Each path is a new rotation, seen through one point. The rows after it are directions, each followed by how far the rotation turns it, in degrees per step (0 if it stays put).
Each turn is a multiple of 5 degrees from 10 to 175, or 0.
Each row of a path follows its step; steps can be skipped.
path 1
step 0: [-13  -6   3  -4 -14 -21   7 -14 -10  -1   6  -7  -6   2  -2   3  -1   6
   0   0 -14 -17 -11  -7   0  -2  -7  -7 -22  15  -6  -9   7  -3   9]
step 1: [ 13  -3  -7  -5 -17   0  -8  11 -20   0 -13  10  -7   4 -11  13  16   6
  10  -1   0 -10  15   9 -12 -16  -2   0  -2  -1   4 -12   2   0   5]
step 2: [ -4   6  -5  -1  -9  -7 -17   0   7  -2 -12  -5  -9 -12  -8  -5  19  -1
   3  -6  -3 -20 -15  -2  23  -2   8   5   6 -10 -11  -4  -7   0 -10]
step 3: [ -8   4  -6  -5  -9  -7   6   3   7   8 -10   3 -14  -3   1   3  -1 -15
  -1 -10   7  -9  21   8   9   4 -18 -19 -12   6 -15  13   2  -8  -8]
step 5: [-16 -11   8   6  -5 -18 -15  11   1   2   2 -19  -3  -4   4  15  13  -2
  -6   3  -6   3 -11   1   3  -3 -15  12   0   5  -4  10  14 -13   9]
step 6: [  3  11 -10 -13 -13  -5   5  -6  -9 -10 -10  -7 -17   8   6  12   2   5
  -1  -3   6  -4 -10  -2 -13   0  -9  -4  -8  24  -8 -15  -1  -2  10]
step 7: [  5  -1  -6  11 -25  -5 -19   8 -10  11   0   4  -4  -1  -3 -10  12   8
   8  -6 -13  -4   2  -4   2 -16  -6  -3  -3  -5  -4  -8 -10  18  12]
step 9: [  7  15  -4   2   2  -1   4   6   5  15 -28  11 -12 -20  10   1  -4  -1
   3 -11   6  -3   2  12  10  -2 -11   4 -12   9  -9   7   1   1  -3]
step 10: [  5   9  14   1  -1 -19 -28   3   0   6   7   0  -7   0   9 -15   0 -14
  -5   5 -15 -10   7   0  -2  12 -10   4  -3  13   1   7   1  -9   1]
step 11: [ -3  -7  -3 -18 -11  -9  -5  12 -11   3   3   0   5  -9   5  18   6  18
 -12  -1  -5   3 -12   2 -14   7 -11   0  -4   9 -12   9  14 -12  -3]
step 12: [ -4   4  10  -5   2  -5 -13  -4  -5  -6 -12  -8 -10   3  -4  -3  12  19
  11   4   2  -4 -10  13   2  -9 -15   0 -11  17  -2 -19   1  13  13]
Speeds:
[-7 -5  1  1 -2  5  1 -6  2 -1 -4 -2 -2 -1  2  3 -2 -1 -1  0  0  3 -5  9
  2  4  3 -1 -2  2 -9 -3  2  0 -2] | 120
[ 0  3  3 -4 -3  2 -3  2  6  2 -6 -9  6  0 -1  6  0  3  3  2  1 -1 -2 -3
 -1  0  4 -2 -1  0  3  4  3  3 -4] | 115
[ 5  1  5 -5  1  3 -1  2  3  4  4  3 -4  1 -2 -1 -2 -3 -3 -6  3 -6 -2  5
  2  1 -2  2  3 -2 -1  4  6  2 -6] | 55
[ 3  5 -5 -4  1 -3  3 -3 -1 -4  2  0  0  0  0 -4 -1  1 -2  3 -2 -6 -9 -2
  2  7  8  2 -2  3  0  0 -1  1  0] | 170
path 2
step 0: [ -5  -4  -8 -10 -13 -17  -5  -8   9  -6   6  10   2   2   8  15  -4  11
   5  -2  -8  27  -7  -6  -6  16  -2   7   9 -10  -8 -11  -7  11  13]
step 1: [ -3  -9   9   6   0   3   6  -9  11  -4   4  -9 -14  -7  11   6  -2   4
  22   6  -4  14 -17  -3  12  -5 -18   2 -17  -1  20  -2   1  15  -8]
step 2: [ -7   8 -11 -14  -4   4   5 -17  -8   8  -4  -9  -2  -1  14  -2  11   0
  15 -18   2  16 -15   0   9  -6   6  12  -4  -9 -16 -16  10  -2   8]
step 3: [-12  -9   0  -8   4  20  -4   0  16  -3  10   0   1 -12  14  16 -13  12
  12  -6   0   2 -16  -1 -10  -2  -6  -1 -16   1  -8   9 -11 -15   8]
step 4: [ -5  -7   4  -8  -1   1   3 -11  10  12 -14  -7  -2   8   2   8  -5 -14
  -3 -13   1  17 -17  23  -9   8  -1   1  -8 -15 -10   5  -4  17 -11]
step 5: [-22 -16  -4  -6   4 -18   1   3  -4   8  14  -4 -16  -9   3  -7 -16   4
  11  -3   0   0 -14  -2   1   0   8  26  -9   2  -5   3 -11   2  -4]
step 6: [ -6   0   9 -19   3  -9 -13 -11   8 -14   3 -12  -8   3   6  27   3   9
  -5   0  -2  12  -4  -7   2  -4   5   5   4 -20  -9 -12 -10   7 -10]
step 7: [-15  -8   5  -3  12   1  -2 -11   4  -4  -4  16  -6  -2  12 -12   0  -5
  13  15  -8  22 -13   5   6 -16   0   5 -15 -16  13   2  -7  -6  -2]
step 8: [ -4   1   0 -21   2  -4 -11 -14   2   6   0  -4   9  -4  10   3  11   2
   5   0  25  -6 -22   8   7   6  -1  15  -6  -9   0 -14  -3   8  17]
step 10: [ -6   5  18 -22   4  -3   0   5   7  20  14  -4  -5  10   1   8   0 -13
  11  -5   8  16 -17  -1  -1   7   1  -2 -12 -10   5   2  14  12  -9]
step 11: [-25   2  -5  -3  -8  -8   3  -6 -11   7   9  -7 -10  -7   2  -1  -8  23
   3  -1   1   7  -8  12  -4   4  -3  14  -7 -19   1  -4   7 -19  -7]
Speeds:
[ 2  3  0  5  0  2 -1 -5 -2 -3 -5 -8 -3 -1 -2  2  5  5 -2  0  2 -3  0  6
 -3  3 -2 -2 -1 -6 -1 -3  1  1 -7] | 155
[-7 -4 -3  4  2  2  1  1 -3 -5 -1  1 -3 -4  2 -6 -4  5  4  4 -3 -2  1  0
 -2  1 -4 -1 -4  3  4  3 -2 -6 -3] | 175
[ 1  4 -4  0  1  3 -2 -6  0 -5 -1  1  2 -4  3  0  5 -1  6  5 -2  0 -1  0
  8 -6 -3 -1  4  1  3 -3 -2  3  5] | 60
[ 6  0  2 -1  4  3  1 -4  2  0 -4  8  5 -5  2 -3 -4 -1 -2 -4  0 -5 -1  4
 -2  3 -4  3  1 -5 -1 -1 -3 -4  2] | 80
path 3
step 0: [ 13  -2   9  13   2  11   6   9 -11  -4 -18  -3  13   3   8  17  -7   0
   5   3   4  -1  -5 -27   1   4  13   7 -10 -24  13   0  -6  14  -7]
step 1: [  8   1  22  -8 -22  -4   4  10  -3 -17  -6 -13  -5  19 -11 -12   0  -4
   0   3   0 -10  -4   0  -9   8  10 -23  15   9  -9  -6   7  -8   5]
step 2: [ -1   1  -6   3  17   8   5 -14   9 -13  -4  17  -5  -3   8  14  -4  10
  16  -8 -18   9   7  14   7   8  16 -16   9  13  -2   3   2  18  -2]
step 3: [  9 -18   1  -1 -27  -5 -10 -18  -7   8 -11  10  -6   6  12   7   3  10
   9   4  18  -1   3   2  20  -3 -15   7   7  -1   6  12  -7 -10  10]
step 4: [  8  -4 -10   7  -1  -4 -20  11  14  14  22 -18  -6  17  -7  11  -2   3
  13  20 -12  -5   8   9 -10   1  -2   7  -4   2   6  -9  12   8  -5]
step 5: [-20  -7  19  -8  11 -14   9  19 -11   8   1  13  13   3  12  -2  -3  25
 -11   8   0  -2  -1  -4   4   6  -9  -4 -14   4   0   8   4  16  -4]
step 7: [ -6  13   0  13  -2  13 -25   9  -4  -1  -8  17 -12 -11  22   5   1  -5
   6  -8  -7   3 -12  -6 -12   0  14   3 -18  12   9  -7  -1  -7  -4]
step 8: [ -3   4   0 -26  -1  11  -6   6  -8  -5   0   4 -12  13 -10 -20  -9  -8
  18  -5   3  -4  -9  -2   9  -2 -18 -11  -7 -21   6   6  -1   0  18]
step 9: [ 20 -13  -1  -2  14  -7 -12   5  12  -6   0 -13   9   5  11  10  -7  -1
  -6 -27 -17  14  14  -4 -12  -7   0  -5   7 -13  -2  12  11   1  -7]
step 11: [ -4   3 -10   2  -8   7  14   4   5  -1 -12 -11 -22  11  10  -2  10  -8
   5  20   4  15  -1   5   1  -7   4  -8  19  -5  -7  -9  26  14 -10]
step 12: [ 12  13   4   3 -11   8 -13  -7 -10 -11   1  15   5   2   2   0  17  15
  -9  -1 -10  -3   4   2   6  22  -9  -2   1   3  11  11  -7  19 -25]
Speeds:
[-1  2  4 -1 -4  3 -1  2  6  5 -2 -3  2  1  5  6  0 -4  2  4  0 -5 -5  5
 -2  2  3  1  0 -4 -1 -3 -4 -6 -1] | 110
[ 5 -3 -1  1 -2 -1  2  0 -1 -5  3 -1  0 -2  3  6  2  3  2 10  3 -6  5  4
  3  4  0 -1 -1  6 -3  3 -1  3  3] | 35
[ 3 -2 -2  1  4 -2 -3  6  7  5 -1 -4  4 -3 -1 -1 -6  3 -5  7  1  3 -3 -2
  6 -2 -3  1  5  1  3  2  2  0  1] | 65
[-5  3  1  1  0  2  6  3 -2  4  1  5  2 -2 -1  6 -3 -2  6 -1  1  0 -2 -5
  4 -4 -3 -2 -1  3  1  4 -6  6  1] | 140
[ 3  3 -3 -4  5  4  8  1  2 -1  1  5  2  2  5  0  1  6  0 -3  3  1  1  5
  0  4 -4  1  3 -6 -1  4  1 -3 -3] | 115
[ 2  4  2  4 -1 -1 -1  7  3  1  5 -2 -4 -1 -2  2  7 -2  2 -3 -5  0  5 -3
 -1  0 -2  0  7  3  0  5  0 -6 -3] | 140
path 4
step 0: [  3  -1  -2 -19 -10  18 -19 -14  -3 -19  -3  -5 -18 -13  11   7 -13   7
  13  11   5   2  -5   8   6   3 -11   3  -1  -4   5  -6  -9  11  16]
step 1: [ -3 -23 -11  -4   3   8 -17  -3   1 -17  -3  -4 -13  -7  11 -13 -12   8
   6   2 -10   0  13   0  13  14   2  18  11  -2  17   7  13   4   8]
step 2: [ 15   3  -1  -3  10   5   3   0   5 -27  -5 -14  -2 -15   3  -9  -1   9
   4   7   1 -10   3  10   5  -9   8  15  12 -20  19  15  -4  -8   2]
step 3: [  7   3 -15 -21  14   8  11  -7 -15 -16  -9  -8  -5  -8   7 -23  14  -9
   6   8   8   0   0   9   4  11   5  -4  12  -5   9   4   2  11  -9]
step 4: [  4   1  -3 -19   4  -8   6 -10  -7  -9 -20  10  -1 -20   0   3   8   6
  10  11  11  -4  -6   2  26  13   2  12  -9 -12   8 -12   2   7   1]
step 5: [ -1 -10   5  -9   4   0 -20  -5   3  -5 -18  12  -1 -19   0  -5   3  -1
  -2  17   9  -8   3   7  -6  27   8   9   6   2  17  -7   4 -14 -13]
step 6: [ 14   0   1 -13  -1  11 -13  -9  -3 -18   2  19  -6 -20   7  -9   8  15
   1   2  17  -3   0  -7  -9  -3 -18  10   3  -2  10   1  -9 -16  -6]
step 7: [  2  -7  -9 -18  -2   7  -5 -23  -9  -6  14  16   3  -9   0 -15  -1   6
  10   4   3  20  -4 -12   0   8   9   2  20  -7  19   4   7  -3   6]
step 9: [  4   1   2  -7  -2  -1 -16   1  -9 -10  -9   7 -22  -6   9 -11  -5 -14
  11  -8   7   0  11  18   2  17  -7   8  20  -4  12  14  13   7   7]
step 10: [  8  15   4 -16   6   0  -9  -5   1  -7  -9  -4 -16 -10   4 -13   5   2
   9  -7   7 -11   7  -6   9  -6   2  14 -10 -13  28   9   4  -3  20]
step 11: [  4   3  -3 -19   3   8  -6 -15  18  -7  -8 -17 -13 -11   2 -24   0  -2
  -4  13   5   6  -8   4  -5  15   7  -7  -1 -11  21  -2   4  10   0]
Speeds:
[  0   6   0   3   2   5   1   1  -4  -2   1   1  -5   2  -4  -8   1   1
  -3   0  -3   1  -2  -3   0  -3   0  -4  -2  -6   2   1   0 -10  -2] | 90
[ 0  4 -1  5  1 -1  3  0  2 -2 -2 -2  2  6 -2 -3  3  3  7 -3  1 -5  3  2
  5  5 -1 -3  8  0  0  4 -1  1  5] | 55
[-2  1 -5 -2 -1  3  4 -5  4 -2 -7 -8  1  1  5 -2 -3 -1 -3  1 -7  0  3  6
  3 -4 -1  2 -4  2 -2  2  2 -2  1] | 35
[ 0 -2 -3 -1 -2 -3  3  0 -4 -1  1  6 -2  1  1 -4  0  0  2 -5  0  3  4 -7
  8 -1 -6  5 -3  1 -2  1  6  3 -1] | 125
path 5
step 0: [ 18   5   8 -12  -6 -19   4   7   5  -7   4  18   9   6   8 -12  -6   0
  -4  -6 -11  -3  -8  -8  11  12 -10  -6  -7   6  -3  -3 -11  -1   9]
step 1: [ 13   2  -9 -11  -1 -15  -1   2   2  -4 -12   3  12   3  18   2 -13   3
 -15  -3  -5  12   3  -1  11  -5   9  -3  -6   8   2   2 -18   8  14]
step 2: [ 10  -1   4  -5   1 -26  -6  12   6  -8   0   6  14   1  -2   6  -6  -7
  -8   3   0   0   6  11  20 -13  -5 -11  -2  11   2   6   6  11   9]
step 3: [ 10   9   1  -7   9 -18  -3  18  -1   8   7  -4  13   8  -1  -4 -17   9
   0 -14   6   1  -4  11   3 -14   0   0 -19   7  -5   5  -3   0   7]
step 4: [ 12  14  -6  16   3 -15   1   5  15  -3   0  11  12   9   2   0 -14   1
  -1  -6  -6   1  -5   9  -4   5   8  -7 -12  17   5  14   9  -6   7]
step 5: [  7   5   8  -5  -1 -22   1   3  19  12   0   7   0  15   5   7 -15  -2
  -2 -20 -15  12   2   6  -7   6  -4  -3  -1  -3  -2   5   1   5  12]
step 6: [ 13   7   5   6  -5 -10  -3  -7  14  -7  11   6  -2   9  15   1 -21  -1
  11 -11  -8   3  -1   9  12  -2   3  -2   1  12  -8   5 -14  19   3]
step 7: [  7  12  17  -3   1  -8  -8   7  12   2   5   6  15   2  15   4  -9  17
   1   3 -15  -2  -9  -2   8  -6 -12 -10  -1   4  10   4  -9  11  10]
step 8: [ 13  14  -6 -21  -9 -14  -3  11   4  -5  11  22   9  -5  12  -4  -8   1
   6  -2  -8   6  -4  -9  10  -4   1  -4 -14   5  -1   5  -4   2   6]
step 10: [  8   0  -3  -9   2 -31   1  13  11  -5  -3   3   4   1  -1  -2  -1   7
   4   2  -1   2   5  16   3 -10   8  -7  -4   3  -7  12   5  16  17]
step 11: [ 14  11  12  -3  15 -21   0   8  -2   1   5   0   6  11   0 -13  -9   3
  -1 -10   3  -8  -8  12   6   9  -2   0 -11  15  -9   5  -2   6  10]
Speeds:
[ 2  2  2  0  1  3  5 -5  7  3  7 -1  1 -7 -2  3 -1  0  3 -6 -3  2 -2 -3
 -1  0  2 -4  1 -3  5  1  0  3 -6] | 40
[-2 -7  1 -1  6 -2 -1  4  0 -1  4 -2  2 -1 -1  2  2 -1  2  1  2  7 -6  2
 -7  0  5 -4  1  6 -6  3  4 -4  0] | 55
[ 4 -2 -6 -3  4 -5 -1 -7 -3 -3  1 -5  2  6 -1  0 -2  4  6  0 -5  3 -1 -3
  3  0 -5 -1 -1  1  4  2  3  0  3] | 0
[ 0  2  0  1  1  0 -3  5  6 -4  2 -5  1  0 -5 -5  3 -1  3 -1 -6  0  6  4
 -1  1  4  7 -4 -2  3  1  1 -5  1] | 60
